(in the rows, 128 means zero)
One turn or mirror swaps these rows in pairs. Which row does each one swap with?
The rows were stretched afterwards, more along some directions than others.
turu: [120 157 133  93 123  94 130 133 127 138 136 102 138 142 132 158 142  99
 120 115 133 138 129 105 145  93 100  87 160 119]
meb: [ 92 160  96 151  94 114 122  95  97 147 115 109 147 148  80 145 119 144
 117 109 163 140 137 132 154  98 118 121 184  82]
seg: [167 134 126 105 107 147 145 115 145 143 142 113 105 133 158 143 134 113
 107 146 117 151 151 100 129 159 155 134 126 153]
nudi: [143 122 113 146 151 105 128  84  97 124 110 142 139 105 124 130 134 128
 110 139 121 130 135 127 122 126  86 139 128 149]
ropi: [176 146 155 128 107 119 129 131 156 125 161 148 112 123 118 142 149 134
 110 136 123 152 157  93 113 109 154 121 146 140]
bot: [133 135 116 159 122 119 118 123 177 164  94 158  90 169 120 142 129 151
 126 139 170 117 140 154 107 115 179 142 132 116]
mipe: [150 122 135 125 133  87 118  94  96 119 152 123 127 121 118 159 141 122
 118 117 127 178  98 120  94 136 132 109 128 146]
zumes: [125 133  81 123  98 130 104 170 106 153  97  71 121 116 169 153 123 105
 138 109 106 109 137 123 157 129 126 135 155  93]
laku: [118 108 102 108 101 173 121 162  80 125 171  65 126  75 150 131 156 121
 113 134 105 127 122 164 137 154 119 119 105 140]
Gik: [ 93 122 122  84 135 136 145  86 157 130 108 124 115 145 126 147 140 102
 120 145 161 149 167 121 111 131 138 127 138 112]
telid: [134 146 106 144  94 119  90 116 111 155 166  96 125 145 130 126 118 173
 103 103 186 139 137 143 152 126 147 112 147 128]
Vela: [ 96 117 100 154 142  94 117 128 105 140 119 123 145 140 110 117 131 170
 117 117 141 107 129 147 150 110 124 173 131  98]
Topu: [107 116  89 179 125 121 126 116 138 175  36 144  91 133 106 170 119 122
 127 132 135  81 156 147 119 107 162 157 129 112]
tagig: [124 142 116 138 135  92  95 179 113 152 126  98  92  95 144 165 162 155
 122 127 119  90 152 133 185 110 118 131 109 157]
Tupef: [105 117 111 129 112 165 128 155 115 123  90  71 105 105 134 145 141 126
 134 143  87 113 158 152 141 163 153 166 115 131]
nifin: [172 124 138 160 124 144 126 151 134 164 146 138 124  93 121 122 140 152
 144 124 108 119 121 125 107 112 147 153 145 139]
ligi: [114 143 142 134 142 102 112 131 152 138  77 119 112  96 124 140 104 152
 132 119 157 115 146 119 149  94 131 137 121 137]
fumin: [147 167 136 105 142 109 144 135 156 131 156  96 123 111 135  98 124 120
  95 130 123 134 167  99 155 167 119 120 116 143]
kero: [142 137 106 142 123 194 152 146 128 113 148 127 116 137 140 103 150  96
 117 120 121 110 115 113 117 147 125 116 124 126]
nosem: [142 130  74 142 110 137 116 144 130 137 134 128 121 145 151 142 134 120
  96 109 144  95 120 128 141 120 121 121 134 140]
tobuz: [118 130 105 102 135 137 124 125 106  91 142 117 146 129 148 160 135 109
  77 151 116 146 150 108 133 105 136  92 130 140]
Mino: [113 127  94  86 126 110 136  93 142 142  87 109 126 120 131 157 148  87
 114 141 109 155 144  99 107 161 134 140 133 112]
gugi: [129 140  90  79 121 118 121 107 111 129 119 142 147 117 135 123 159  99
 117 122 103 154 124 100 115 170 150 140 131 112]
Pebe: [138 116 153 148 124 164 116 139 168 141 110  83 116  93 150 129  96 136
 118 131 154 132 181 136 121  88 120 104 149 125]
niz: [139 146 148 130 168 101 142 136 157 152  97 125  85 116 127 164 144 118
 109 154 126 118 186 110 150 135 139 136  97 164]
gade: [115 123 136 104 120 146 151 114 115 118 150 155 129 120 106 152 153 117
 135 147 112 130 135 137  98 124 149 107 122 150]
nok: [ 82 157 107 103 114 133 126 166  95 139 131  57 132 106 142 124 144 118
 137 114 124  98 145 123 185 122  97 134 146  95]
Zevu: [105 148  97 169  91 127 127 117  76 133 121  83 119 100 111 133 132 177
 117  95 162  70 133 146 152 143 111 159 106 116]
sani: [139  83 146 151 143 103 130 157 120 148 133 144 112 113 116 154 144 121
 142 126 109  93 122 138 103  91 161 130 118 144]
bavu: [ 96 111  98 110 128 184 132 132 132 122 106 133 125 103 117 143 155 140
 116 143 135  86 166 161 124 113 127 160 114 145]
som: [146 134  90 169 105 150 112  99 106 153 146 112 129  80 114 138 124 147
  94 108 139 112 151 144 124 114 125 111 135 148]
Zafo: [129 149 143 129  98 118 112 125 139 133 150 156 117 127 122 144 163 156
 152 109 124 105 117 131 124 112 143 125 127 172]
Pekif: [164 137 125 157 121 148 122 105 135 167 144 145 115  89 122  90 131 152
 129  91 157 111 146 123 124 125 138 155 135 148]
pubud: [107 149  85 154 123 141 122 105 124 135 143 128 130 125  96 116 143 150
 114  96 153 136 143 136 139 108 104 105 159 124]
Lam: [123  87 146 185 130 112 105 141 115 155 115 141 125 121 117 143 110 148
 141 137 128  88 135 162  95  84 178 135 124 117]
Rilos: [138 144  94  99  97 164 135 149 153 129 152 113 123 117 145 127 153 104
 121 111 111 126 165 116 140 145 114 114 150 105]
Buf: [142 148 134  99 110 130 153 120 105 125 166 134 143 107 117 119 167 118
 141 134  96 121 111 107 106 155 123 159 130 137]
Pamiv: [118 121  70 103 135 134 136 100  99 142 127  56 125 107 141 134 141 102
  84 125 131 157 153 113 148 172 122 143 120 117]
puvo: [ 87 156  90 130 111 122  93 133  95 123 126 109 150  89  94 143 163 178
 114 114 131 112 146 161 152 105 102 127 149 117]
sevut: [ 93 112 112 150 144 135 121 165 120 154 107  83 104 134 145 146 110 154
 110 137 160  94 151 180 164  94 132 131 126 108]
kige: [122 136  77 119  92 137 129 108 108 113 136 131 143 115 135 154 157 117
 115 128  91 119 140  93 113 135 131 114 150 119]
gori: [ 98 131  83 141 114  85 127  77 110 155  87 166 125 114  97 129 125 162
 131  98 167  86 129 152 114 141 132 175 108 117]
fole: [145 151 106 141 105 106 115 134 146 131 115  70 110  89 146 163 136 118
 115 120  95 120 175  86 169 107 123 118 133 152]
rafev: [ 76 113 117 116 144 139 100 125 101 132 131  98 159  82 115 123 128 167
 114 112 154  96 154 173 135 103 109 135 128 130]
tafi: [175 143 131 102 115 124 122 142 138 133 152 104 118 138 174 130 137 112
 115 122 125 142 154  98 148 158 120 117 138 145]
nibaz: [148 137 131 126 159  91 122 101 139 146  91 116 131 105 153 123 102 136
 114 123 138 142 169 114 139 134  96 125 124 122]
kop: [113 120 147  77 155 150 149 125 122 100 180 122 158 141 136  96 146  97
 131 115 114 154 122 108 114 144  97 114 130 107]
Sagi: [149 141 126 140 111 132 147 108 123 157 147 108 116  83  91 143 122 138
 125 107 129 117 145 112 120 150 127 132 126 158]
lop: [135  84 138 143 145  97 117 108 116 134  83 101 134 129 150 131  78 117
 115 137 143 130 127 146  88 130 134 149 122 110]
belon: [ 76 146 129 113 134  90 140 123 128 116 103  90 147 108 102 122 110 157
 133 114 144  98 147 131 151 129  73 159 122  83]
kurul: [138 124 135 154 108 144 125 140 109 140 140 112 125  83 138 118 142 173
 130  90 147  87 139 128 135  89 140 144 136 140]
zogi: [102 130  55 164  86  98 114 106 100 143  75 111 116 130 106 158 123 137
 114 110 152 108 116 144 125 103 114 149 163  76]
Vog: [114 112 121 151 141 118 120 149 143 134 110 122 132 143 145 126 112 166
 108 136 159 119 138 141 130  71 149 130 149  89]
kadas: [107 110  67 121 102 163 110 128  67 140 147 104 151 115 135 147 166 133
  98 124 117 137 131 166 141 133 125 117 132 124]
Ris: [ 68 131 119 110 109 120 121 139 106 116 134 134 127 163 123 168 167 147
 119 142 133 109 151 157 136  92 142 116 131 114]
Vit: [ 79 119  94 146 149 129 125 126 123 153  78 122 109 132 128 162 135 118
 132 132 132  90 142 154 134  94 134 142 109 126]
fonus: [158 149 122 165 104 131 108 151 161 144 115  81 101 109 140 154 121 101
 127 138  94 120 180 110 143 124 127  94 148 135]
netol: [135 131 108 187 121 116 128 118 153 183 105 124  91 129 121 149 131 175
 112 100 170 101 159 127 139 106 172 156 133 124]
Fivok: [136 158 119 138 129 110 133  81 138 162 116 173 135 115 105 114 128 133
 128 123 158 103 134 154 114 131 123 158 114 129]
Zer: [137 154 165 112 135  69 140  92 144 151 117 145 149 108 112 129 114 154
 126 114 148 114 135 102 117  98 140 152 128 135]
zusor: [102 136 115 148 116  56 115 132 108 163 127  84 115 118 115 138 115 156
 129  89 155 117 102 135 145 124 141 120 136  98]
popot: [ 86 125 118 115 160  88 119  76 107 128 132  95 152 115 112 114 111 158
  94 132 189 128 141 149 146 125  94 149 114 133]
Zuz: [100 125 114 165 170 117 121 160 122 166 106 121 112 103 124 119 138 146
 137 117 131  59 161 147 159 116 116 140 117 127]
lekol: [127 114 154  92 135 124 129 151 128 111 139 164 144 131 142 137 153 135
 144 143 107 142 117 126 101  93 162 124 139 134]
Pumez: [154 136  87 123 101 103 135 139 109 125 112  91 120 115 159 139 143  95
 112 112 111 116 104  95 137 139 103 131 136 125]
Fabef: [140 165 125  93 121  69 111 147 108 131 141  57 131  96 154 140 136 132
 120 116 115 156 143 103 184 148  96 114 134 140]
faz: [116 133  77 136 118 167 131 136 145 141  66 111 127  93 124 133 125 138
 111 131 109  93 179 160 136 150 143 161 127 113]
kip: [ 91 155 115 131 146  88 125 114 105 141 104  81 121 104 117 142 125 139
 121 134 132 115 162 138 178 133 109 133 103 147]
tove: [128 144 114 133 141  84 104 154 130 127 110  95 114 143 150 137 120 116
  98 130 135 128 154 118 167 105 125 128 131 108]
gopem: [160 123 111 107 124 133 129 145 136 111 143 129 116 125 153 151 151 102
 108 139  76 157 132  73 111 135 182 113 146 128]
Gese: [105 114 100 133 133 140 136 110 122 129  71 117 133  89 140 128  95 124
 115 123 146 113 169 124 128  96 121 122 153  81]
gozuk: [115  99 125 125 146 140 125 124 125 105  99 155 161 134 130 128  96 142
 115 133 137 134 137 138  94  78 120 100 165  87]

tove is swapped with ropi
gade is swapped with kip
som is swapped with Topu
gugi is swapped with puvo
Zafo is swapped with zusor
kadas is swapped with faz
tafi is swapped with Vog
Zuz is swapped with kige
kurul is swapped with Pumez
fonus is swapped with Lam

One turn or mirror swaps these rows in pairs. Which row does each one swap with?
The rows were stretched afterwards, more along some directions than others.
Vur: [100 119  95 150 138 113 158 104 107 144 129 114 126 120 146 129]
tagam: [ 97 117 117 178 129 125 167 115  86 119 105 131 115 138 170  87]
Sog: [103 114  99 174 128 130 171 122  91 140 108 108 130 132 168  79]
gobin: [128  84 110 131 104 109 172 112 103 153  96 128 120 116 186  95]
gabaf: [111  96 151 147 130 116 147  87 123 142 112 139 124 122 138 148]
fifol: [120  81 125 131 100 113 168 106 100 136  96 126 131 123 176 110]
tipav: [129 148 175 195 171 118 148 112 124 153 108 168 107 136 151 106]
Zek: [125 131 167 156 149 109 145 110 109 121 108 155  91 120 128 107]
let: [108 118  90 174 124 135 171 121 106 151 102 108 132 121 175  86]
namit: [ 95 139 168 155 130 118 157  93 122 145  88 153 108 120 148 127]
digad: [116  99 174 175 145 113 159 111 119 142 119 149 107 127 146  83]
rudeb: [121  92 107 124 112  99 172 116 106 164  92 149 138 139 153 108]
tav: [131 110 135 151 139 134 146 113  93 115 121 134 108 146 121  99]
Kor: [129 105 110 144 129 100 149 101  91 129 102 146 136 122 155 137]
lerev: [122  95 118 128 126 104 171 108 113 171  87 157 123 136 155 112]
vaze: [111 112 159 163 150 123 145  82 133 149 117 143 113 125 132 139]
Difub: [134 135 137 175 148 121 155 141  96 132 101 162 124 148 165  92]
nir: [124  98 117 130 131  99 169 115 127 174  89 162 123 132 148 103]
dolam: [108  91 149 139 128 103 156  94 118 135 109 131 123 127 146 142]
Giru: [124  92 111 131  97 110 179 113  89 153  96 130 120 118 188  94]
gapi: [102 124 105 182 134 132 170 118  98 137 104 120 115 132 175  88]
bisi: [131 149 172 187 165 119 153 123 115 149 107 168 118 139 148  98]
nuzem: [137 145 158 181 154 127 153 129 113 139  94 177 117 145 171  94]
nelu: [131 116 141 173 160 114 183 121 103 164  86 155  99 108 200  98]
tumo: [113 128 163 172 153 119 143 108  95 110 109 154  89 131 133 100]
Simag: [125 110 149 124 132  96 167 109 127 176  97 156 117 128 122 109]
Gazet: [107 128 165 177 151 116 154 109  97 106 109 145  92 136 146 108]
tufe: [138 117 156 154 145 127 165 106  98 132 109 134  89 115 156  96]
Seza: [122 116 163 180 151 128 166 121 132 169  96 131 112 105 160  81]
kideb: [135 128 141 173 143 122 157 134  91 129  95 158 128 150 166  82]
riki: [126 111 139 128 135  95 173 116 128 185  96 153 121 130 130 106]
pesa: [127 112 149 126 136  96 160 110 136 173  98 147 110 122 116 115]
lef: [ 92 132 141 156 127 117 168  98 121 182 105 161  87 119 168 102]
gigat: [135 151 168 182 164 117 155 128 114 156 101 170 115 141 153  92]
pagi: [126  95 105 140 103 117 177 112  95 160  98 138 108 117 193  76]
kozav: [ 95 127 103 136 136 126 167 125 110 163 123 133 105 138 158 111]

digad is swapped with namit
Kor is swapped with tav
tufe is swapped with Vur

